In the rows, 128 means zero.
The rows below come in pairs that one turn or mirror swaps. Which row does each named row swap with?
The rows were stretched afterwards, more along some directions than others.
J705: [131 101 101 157 135 104  98  97 147 106 148 132 118 134 139  91 139 105
 161 132 120 140 139 121  98 150]
J112: [134 115  88 126 131 132 102 126 141 139 136 124  89 145 154 120 145 100
 137 134 130 131 107 133  87 156]
J742: [116 115 156 129 108 136 118 149 126 133 114 132 144 110 157  93 136 128
 127 126 125 138 144 123 134 116]
J850: [119 121 132 152 123 118 123 103 136 109 130 130 110 145 145  93 135  97
 145 124 139 154 124 172 118 164]
J776: [153 110  94 129 151 169 116 102 143 110 138 112 118 136 163 109 157 135
 180 127 121 128 133 121  67 128]
J432: [117  83 122 136 146 127  97 108 141 146 110 154 143 152 126 119 141  99
 144 120  95 132 146 137 116 144]
J465: [123  90 117 139 133 128 112 117 136 115 114 111 132 159 129 107 126  92
 146 131 163 148 134 147 124 160]
J431: [123  94 152 140 142 131 118 125 137 116 127 125 133 135 127 107 154 153
 144 140 121 139 137 136 113 143]
J760: [120  83 117 151 172 136 115  97 125 132 130 135 117 136 180 107 130 111
 167 160 122 142 119 126  75 135]
J672: [ 94 115 144 146  84 171 142 157 128 143 128 120 153  94 122 106 137 137
 142 111 144 131 146 118 119 116]
J41: [171 100  85 145 136 134  90 111  98 111 116 130 121 124 175  78 177 144
 155 142  84 134 140 102  97 141]
J321: [138 100  95 146 122 141 113  91 128 112 124 146 105 117 155  91 178 137
 164 128  96 119 120 117  68 143]
J2: [166  97 116 142 150 130 132 130 111 131 100 106 130 134 155 107 145 139
 139 150 121 138 138 117 111 126]
J681: [107  96 154 157 143  92 128 123 137 118 128 174 107 119 154 108 139 119
 114 136 104 111 131 141 117 146]
J90: [156  99  92 138 113 161  93 128 107 131 137  94 141 130 158 139 125 130
 179 128 147 140 130 103  83 147]
J50: [111  79 116 134 119 139  95 140 111 138  96 156 121 149 145  96 136  92
 116 130 132 128 128 131 143 128]
J622: [127  91 136 163 143 119 133  74 136  85 124 131 117 141 143  96 168 149
 150 137 121 147 135 146  96 172]
J319: [149 118  85 120  99 144 100  94 145 114 121 123 125 145 135  97 155 102
 162 112 129 145 129 131  88 158]
J955: [111 116 103 133  85 163 116 137 148 128 140 129 142 130 129  86 167 105
 150 113 156 125 146 139 104 148]
J578: [ 96 130 139 114 127 138 122 149 132 141 143 134 105 123 134 134 118 127
 131 124 147 135 105 122  92 142]
J366: [130  99 100 146 100 153 100 145 131 117 110 132 142 128 128  53 171 132
 147 117 119 135 152 119 140 132]
J135: [155  89 100 128 143 141  98  90 141 113 120 149 127 163 152  81 157  97
 135 105  97 135 154 146 123 148]
J514: [155 105 110 153 152 105 125 105 135 122 158 132 118 144 153  95 151 109
 135 140 127 131 146 172  94 151]
J167: [132 105 114 156 124 133  94  89 166 119 116 142 133 149 157 100 138  87
 150 136 131 147 155 134 108 145]
J989: [107 119 136 126 118 126 104 131 138 154 142 137 163 120 147 103 149 108
 138 129 119 124 135 151 108 144]
J864: [116 107 113 145 133 117 127 110 132 125 121 136 101 123 146 137 137 141
 160 148 131 147 131 116  70 169]
J931: [124 114 123 127 134 122 123 107 104 119  96 123 102 107 144  91 155 142
 144 135 116 151 107 124 111 134]
J446: [102  81 100 171 122 127 121  92 104  96 113 141 127 140 153  99 155 137
 161 137 131 155 122 113 108 168]
J684: [125 104 135 126 111 163 102 105 125 130 107 141 157 136 150 115 165 135
 150 117 113 132 144 143 107 132]
J904: [144 111  91 119 101 158 103  92 136 112 111 144 134 134 128 104 169 125
 170  94  99 143 149 114  89 145]
J282: [136 140 118 140  87 132 112 132 144 108 140 115 125 124 136  83 160 122
 134 118 154 125 140 147 144 160]
J554: [130 127 115 141 157 136 142  95 105 117 134 146  98 140 179 108 159 149
 149 139 124 143 134 156  87 177]
J477: [126  72  90 155 140 141 105 141 129 116 108 125 139 130 144 107  97 103
 149 143 137 141 153  96 105 127]
J784: [ 97 121 111 141  93 136  86 124 146 127 124 142 151 136 134 118 131 114
 155 136 137 126 133 118 106 148]
J911: [109  92 105 136 139 107  91  99 121 137 125 171 117 126 145 109 149 100
 155 132  88 124 113 111  92 146]
J481: [147  91 102 147 118 113 104 144 137 135 131 140 144 123 126 120 144 126
 138 122 102 110 160 102 113 136]
J109: [131 132 115 120 105 160 113 156 130 116 121 110 136 136 142 129 117 120
 138 125 174 138 133 119 112 135]
J160: [135  96 111 146 135 144 138 139  89 151 111 112 129 121 147 112 118 120
 145 148 131 164 123 115 109 123]
J822: [ 81 113 154 150 100 112 125 132 145 141 119 158 136 145 121  89 138  96
 113 133 149 142 132 162 151 154]
J472: [111  95 111 155 105 122  94 145 166 102 139 127 110 142 134  95 137 132
 134 142 149  97 153 111 108 157]
J389: [119 104 123 140 116 100 131 121 139 129 118 160 136 108 134 107 125 121
 153 138 111 113 166 118  99 158]
J840: [154 129 108 124 143 149 120 109 123 133 138 134 153 142 146 117 148 112
 141 115 120 144 136 165 112 132]
J312: [114  98 128 142 127 128 105 106 117 146 115 147 156 119 160 121 147 135
 148 160 110 126 121 122  84 121]
J574: [142 125  75 149 117 133 128 106 111 106 126 127 121 129 163 102 163 147
 158 127 128 130 144 120  84 175]
J815: [131 121 136 164 146 124 129 110 135 108 157 118 107 127 165 110 126 143
 140 159 128 150 133 133 104 144]
J557: [114 109 128 129  83 156 102 147 152 138 107 126 147 149 104 102 126  95
 119 108 144 126 157 125 129 135]
J851: [137 104  98 145  88 149  99 127 113 114 100 130 168 110 146  71 161 136
 147 131 119 134 145 109 131 140]
J314: [101  92 104 145  95 131  90 115 121 120 123 156 127 111 132 116 138 119
 168 126 108 128 140 105  91 152]
J601: [101  93 120 128 142 148 114 102 124 131 115 168 144 132 148 103 131  90
 151 116 101 159 120 130 104 126]
J378: [135 115 122 137  87 152 118 136 136 142 114 107 169 122 101 126 130 129
 128 120 147 140 174 134 136 145]
J649: [ 94 109 128 152 101 142 130 138 135 153 126 144 138 111 142  70 137  86
 142 132 148 134 129 171 130 122]
J134: [117 102 133 137 118 106 105 155 152 159 143 132 136 122 158 128 130 106
 122 151 135  89 128 145 111 127]
J156: [143  91 115 130 177 157 125  92 131 120 131 126 115 131 176 117 149 135
 174 145 104 143 148 107  63 104]
J826: [147 110 116 123 128 150 132 153 114 139 126 116 125 105 139  98 147 132
 138 112 125 124 127 137 117 136]
J906: [148 107 138 139 150 106 146 114 127 135 135 119  98 108 122 124 136 133
 139 131 107 137 137 137 106 134]
J608: [133  92 118 144 131 120 106 115 121 128 133 155 111 117 200  90 162 134
 159 149  98 108 125 131  89 146]
J127: [159 109  93 139 167 133 108 102 131 124 137 110 125 134 164 107 137 129
 158 165 116 151 131 141  92 139]
J689: [144  87 131 146 136 133 125  98 137 103 107 131 133  89 159  99 154 148
 157 143  87 124 139 102 101 131]
J72: [ 99  93 141 149  96 117 125  93 124  85 118 157  88 122 137  84 175 133
 149 132 144 123 102 156 116 158]
J408: [126  91 126 145 128 156 133 131 127 151 127 116 134 104 145 111 156 132
 160 144 133 110 142 118  94 107]
J258: [128 118 125 134  99 137  93 163 131 153 120 118 147 132 135 105 119 107
 104 149 147 129 152 127 124 137]
J26: [119 129 135 135  95 143 105 119 139 131 128 129 155 134 155 114 160 127
 130 128 152 116 133 169 116 152]
J442: [129 112 100 144 117 143  97 111 114 112 126 134 106 151 162  81 131 108
 152 121 143 166  99 135 107 166]
J725: [129 100 129 160 123  89 110 105 122 100 117 163 104 142 145 105 161 128
 126 134 110 120 118 149 123 183]
J535: [109 117 108 159  96 129 115 137 133 133 143 134 132  95 142 107 132 132
 162 143 139 118 138 100  95 143]
J449: [110  97 117 144 113 142 132 101 114  95 117 139 100 134 128 107 149 115
 160 108 143 172 120 152 105 173]
J181: [133  70 135 168 149  97 121  95 133 105 122 135 131 138 140 122 150 139
 153 164 120 128 157 124  84 153]
J195: [131 100 136 140 139 104 117  80 143 111 118 156 132 131 167 120 143 124
 145 155 102 118 140 143  86 167]
J436: [152 109  99 123 109 174 111 145 137 144 130 121 148 125 133 112 158 132
 155 111 119 111 156 104 112 116]
J552: [130  96 117 145 111 176  98 137 126 128 121  95 145 129 149 106 132 120
 154 153 169 142 139 119 111 123]
J361: [116 125 156 162  97 140 135 140 149 137 121 111 154 108 134 107 117 130
 133 148 177 146 145 154 126 134]
J525: [150  76 123 139 161 150 103 119 123 147 108 126 131 156 161 109 147 111
 135 146  99 144 140 130 112 124]

J167 swaps with J90
J535 swaps with J760
J931 swaps with J72
J742 swaps with J449
J649 swaps with J578
J725 swaps with J2
J134 swaps with J112
J906 swaps with J50

